Each row is where one point has got to under a steady rotation. How many ticks took it there?
The counts run from 0 to 311.
[-1.15 -1.38 -0.29 -0.87 -0.27 -3.12  1.33  0.52  1.77  2.57 -0.77  1.75
  0.01 -0.51  0.88 -0.49  0.92  3.01 -1.90  0.81  0.06 -2.13 -0.58 -0.97
 -0.73  1.33 -2.30  0.95  1.88  1.05 -1.73 -0.10 -0.02 -1.07]
197
[-0.31 -1.18 -3.37 -0.96 -0.16 -0.19  0.05  0.52  1.37  3.56 -0.98  1.22
  0.11  2.14 -0.02  0.42 -2.06 -0.50 -1.61 -0.31  2.31 -1.45 -0.22  0.79
  1.27 -0.37 -0.33 -1.53  0.12 -1.88  1.86 -0.59 -0.73 -0.29]
238
[-0.07 -0.56 -0.43 -0.59 -2.81  0.72  0.57  0.16  1.10  5.07 -1.20  1.26
 -0.99 -0.79  0.64 -1.58  1.10  0.18 -1.37 -1.41 -0.26 -2.50  0.28 -0.23
 -0.45  0.39 -1.84  0.21  1.22  0.03 -0.18  0.31  0.04 -1.35]
188
[-0.78 -1.06 -1.06  1.60  0.14 -2.83  1.13 -0.82  2.57  1.61  1.35  1.82
 -1.37  0.02  2.72 -0.05 -2.80 -0.04  0.16  0.71  1.13 -1.42 -1.96 -0.24
  0.94 -1.02  0.12  1.48 -0.33 -0.79 -2.31 -1.23 -0.43  1.64]
272
[-0.90 -1.78 -1.23 -1.26  0.56 -2.74  0.73 -0.33  1.19  2.72 -1.15  0.79
  0.13  0.54  0.41  0.21  1.07  2.71 -1.38  0.50  1.22 -1.91 -0.75  0.05
 -0.38  2.80 -2.75  1.08  1.07  0.05 -0.75  0.21 -0.83 -2.33]
198
[-1.17 -2.32 -3.31 -1.01  1.24 -1.07 -0.41 -0.23  1.35  2.67 -0.23  1.45
  0.65  2.22  0.35  0.82 -0.92  0.65 -2.34  0.81  1.69 -1.22 -0.48  1.26
  0.87  0.41  0.02 -0.87 -0.07 -1.97  1.39 -1.17 -1.86 -0.66]
237
[-0.33 -2.13 -1.92  1.80  1.20 -0.47 -1.62 -1.39  3.31  1.54  1.19  2.23
 -1.60 -0.08  1.61  1.05 -1.30 -0.50  0.73  1.00  2.08 -1.42 -0.18  0.86
  0.64 -0.03 -0.88  1.44  0.02 -1.72  1.01 -1.01 -2.51 -0.09]
275
[-1.05 -1.12  0.09 -0.82 -1.24  0.96  0.24 -0.71  0.63  5.10 -0.60  1.04
 -1.07 -1.13  0.61 -1.27  1.71  0.62 -1.54 -0.44 -0.05 -2.48  0.56  1.61
 -1.75  0.60 -1.54  0.56  0.49 -0.02  0.80 -0.16 -0.88 -1.57]
181
[-0.67 -0.93 -1.71  0.26  1.06 -2.46  1.76  0.49  1.42  2.62  0.67  0.98
 -0.29  1.16  2.26 -0.96 -2.29 -0.53 -1.23  1.01  1.44 -1.14 -2.37  0.88
  1.79 -1.79  0.27 -0.87 -0.42 -0.41 -1.23 -1.25  1.58  1.47]
253
[-0.73  0.07  1.38  1.10 -0.65 -2.33  1.48  0.75  2.52  2.66  1.40  0.16
 -1.42 -0.28  0.98 -2.37 -2.17  0.03  2.61  2.26 -0.10 -2.04 -0.76 -0.10
 -0.03 -1.68 -1.67  1.46  0.06 -0.32 -0.29  0.11  0.71  0.56]
133
[-2.57 -0.41 -0.43  0.05 -1.22  1.55 -1.21 -1.43  1.49  3.23  1.56  0.15
 -2.24 -1.17  0.55 -0.16 -1.78 -1.28  0.90 -1.31  0.11 -2.58 -0.46  1.77
  0.86 -0.14  0.31  1.73  0.67 -2.64  1.68 -0.09 -1.65 -0.91]
301
[ 0.20 -0.94 -1.75  2.12 -1.12  0.16 -0.84 -0.58  2.89  3.10  0.49  1.60
 -2.01  0.41  1.83 -0.06 -1.94 -1.62  0.63 -0.48  1.95 -1.58 -0.45 -0.13
  1.72 -1.35 -0.62  1.02  0.13 -2.12  0.54 -0.75 -0.96  0.84]
270
[-1.13 -0.77 -2.21 -0.84 -1.71 -0.08 -0.16  0.77  2.29  2.66  0.47  1.35
 -2.68  1.10  1.11  1.32 -2.90 -0.43 -1.03 -0.79 -0.83 -2.19 -0.53 -1.75
  0.71 -1.79  0.18 -0.16  1.88 -0.21 -0.65 -1.99  0.00 -0.05]
75
[ 0.36  0.16 -2.04 -1.38 -1.64 -0.02  0.64  0.73  1.06  4.76 -2.06  1.20
 -1.24  1.47  0.42  0.06 -1.63  0.21 -1.12 -0.02  0.53 -2.31  0.56 -0.26
  0.18  1.27 -3.14 -0.17  0.86  0.92  0.58 -0.66  0.06 -1.77]
207
[-1.69 -0.97 -0.07 -1.00 -0.28 -3.10  0.94  0.14  1.17  3.47 -0.91  0.07
  0.19 -0.30  0.47 -1.23  1.61  2.41 -1.30 -0.66  1.05 -2.35 -1.43 -0.19
  0.31  1.72 -2.40  1.09  1.66 -0.08 -0.98  0.99  0.41 -1.74]
191
[-0.63 -2.52 -1.86 -0.59  1.43  0.13 -1.01 -0.70  2.15  2.83  0.89  0.78
 -2.59 -0.05  1.19  2.35 -0.23  1.01 -1.24  0.31  1.20 -1.83 -0.50  0.81
  0.62  0.83 -1.79 -0.28  1.54  0.96  0.00 -1.52 -0.31 -1.87]
60
[-1.36 -2.10 -0.84 -0.84  2.25 -1.12 -0.29 -0.13  2.68  2.43  1.43  0.53
 -2.04 -0.16  1.22  1.56 -0.49  1.67 -0.78  0.51  1.21 -1.66 -0.66 -0.01
  1.72  0.77 -2.00  0.29  3.19  1.53  0.09 -0.83  0.68 -1.67]
59
[-0.98 -1.14 -1.09 -1.03  1.82 -2.01  1.29  0.20  1.90  2.48  1.02 -0.14
 -1.71  0.06  1.64  1.32 -1.49  1.11 -0.84 -0.51  1.49 -1.65 -1.64 -0.33
  1.99  0.84 -1.60  0.30  2.65  1.15 -1.20 -0.16  1.80 -1.48]
58
[-1.99 -1.15  0.13  0.55  2.08 -0.79 -0.85 -1.59  2.82  1.20  1.72  0.93
 -1.81 -0.53  1.41  1.10 -1.84 -0.12  1.02  1.44  0.29 -1.96 -0.08  2.67
  0.47  0.20 -0.81  1.89  0.43 -0.57  1.15 -1.51 -2.10 -0.17]
287
[-1.20 -2.83  0.17  1.37  0.84 -2.47 -0.02  0.19  3.20  1.38  2.46  0.65
 -0.67 -0.79 -0.27 -1.64  0.11  1.15  1.54  2.68  0.94 -2.07 -0.52 -0.06
  0.09 -1.35 -0.84  1.40  0.22 -1.75  0.26  0.33 -1.10  0.38]
122
[-3.01 -3.01 -1.10 -0.57  1.85 -2.05 -0.32  0.10  1.97  1.44  2.67 -0.16
 -1.13  0.53 -0.21 -0.56 -0.36  1.40 -0.04  2.51  0.05 -2.38 -1.24  1.29
  0.14 -2.02  1.01 -0.65  0.53 -0.64  0.89 -1.30  0.19  0.25]
103
[-2.14 -3.41 -0.90  0.62  1.04 -1.18 -1.17  0.25  2.52  2.04  2.51 -0.26
 -0.98  0.45 -0.91 -1.46  0.67  0.86  0.76  1.76  0.79 -1.86 -0.73  0.75
  0.59 -1.71  0.27 -0.18  0.97 -2.17  1.31 -0.31 -0.58  0.07]
110
[-1.74  0.34  1.28  0.84 -1.11 -2.24  1.25 -0.60  1.72  2.60  0.20  0.06
 -1.79  0.08  1.89 -1.72 -2.04  0.31  1.99  1.75 -1.08 -2.24 -1.51  0.65
 -1.57 -1.23 -1.00  1.31 -1.31 -0.59 -1.31 -0.77 -0.29  0.58]
139
[-2.29 -0.17 -1.32 -1.97  0.47 -2.85  1.03  1.18  1.42  2.28 -1.91  0.16
  0.22  2.59  1.14 -0.21 -1.12  1.29 -1.28  0.16 -0.27 -1.76 -1.99 -0.13
  1.65 -0.11 -1.34 -0.52  1.83 -0.14 -0.90 -1.27  0.68 -0.20]
222
[-1.36 -2.10 -1.59  0.74 -1.75  0.77  0.01  0.49  2.14  3.80  1.74  0.37
 -2.20  0.54  0.11 -1.44 -1.24 -1.17  0.33  0.98 -0.27 -2.42 -0.59  0.33
  0.04 -3.22  0.81 -0.86  0.41 -1.38  1.20 -1.10  0.24  0.83]
106
[-2.36 -1.79 -0.67 -0.40 -0.98  0.89 -0.28 -1.60  0.89  2.62  2.09  0.20
 -1.88 -1.92  0.39  0.63 -0.92  0.03 -0.31 -0.38  0.05 -2.72 -0.46  1.79
 -1.00  0.28  0.91  1.78  0.07 -2.04  0.85 -0.53 -2.77 -1.09]
307
[-1.69 -0.64 -1.82 -1.14 -1.51 -1.48  0.68  1.67  2.68  1.81  1.21  0.40
 -1.59  1.22  0.14  0.90 -4.17  0.35  0.00 -0.25  0.12 -2.05 -0.86 -1.91
  1.26 -1.70  0.52 -0.13  1.86 -0.66 -0.41 -0.60  0.81  0.00]
82
[-1.47  0.47  0.86 -1.02 -1.82 -1.03  2.74 -0.68  0.57  4.75 -0.35  1.38
 -0.53 -1.70  0.97 -1.57 -1.84  0.77 -1.07  0.06 -1.21 -2.17  0.07  1.49
 -2.27  0.12 -0.73  0.90 -0.79  0.56 -0.15  0.17 -0.47 -0.48]
170
[-1.37 -2.91 -1.78  1.36  1.92 -1.80 -1.17 -1.30  2.36  1.77  0.77  1.32
 -1.36  0.60  1.94  0.79 -0.11 -0.05  0.12  1.06  2.23 -1.22 -1.63  1.25
  1.20 -0.13 -0.46  0.95 -0.14 -2.12 -0.28 -1.25 -2.13  0.28]
268
[-3.01  0.88  0.45  0.26 -0.36 -1.28  1.04 -0.46  1.67  2.45  1.57 -0.15
 -1.99 -1.17  1.74 -0.64 -3.30 -1.20  1.05 -1.11 -0.59 -2.04 -1.73  1.19
  1.32 -1.04  0.53  1.66  1.09 -1.14 -0.60 -0.36  0.34  0.54]
297
[-2.50 -2.43 -1.84 -1.05  1.61 -1.35 -1.75 -0.58  1.83  1.25  1.20  0.61
 -2.44  1.29  1.12  2.59 -0.17  1.64 -0.67  0.55  0.31 -2.01 -1.29 -0.09
  0.54 -0.04 -0.31  0.21  1.91 -0.21 -0.35 -1.75 -1.01 -1.46]
72
[-1.56 -2.58 -0.93  1.94  1.60 -2.81 -0.37 -0.27  3.53  1.03  1.35  1.72
 -0.71 -0.50  2.09 -0.13 -0.52  0.25  0.04  1.19  1.42 -0.99 -1.05  0.16
  2.15 -0.88 -0.44  1.31  1.51 -0.91 -0.61 -0.99 -0.81  1.14]
267
[ 0.44 -1.29 -0.54  1.91 -1.96 -0.15  0.60  0.42  2.17  3.58  1.40  0.85
 -2.07 -0.20 -0.09 -1.92 -2.27 -0.76  2.30  1.11  1.03 -2.26 -0.15 -0.39
 -0.50 -1.66 -1.14  0.66 -1.26 -2.18  0.74  0.38 -0.84  0.31]
125
[-1.87 -0.62 -0.89 -1.04  0.53  1.18 -0.18 -1.89  0.97  4.10 -0.55  1.86
 -0.36 -1.18  2.08  0.94  0.21  0.00 -2.12 -0.52  0.38 -1.35 -0.40  2.94
  0.32  0.81 -0.46 -0.31  0.74 -0.85  0.80 -1.22 -1.95 -1.25]
29
[-0.78 -0.57 -1.23 -0.60 -0.61 -0.31  0.45  0.28  2.19  3.23  0.72  1.02
 -2.56 -0.20  1.87  0.77 -2.12  0.44 -0.77 -0.59 -0.06 -1.61 -0.81 -1.13
  1.33 -1.21 -1.15 -0.09  2.77  1.45 -1.46 -1.67  1.91 -0.49]
63
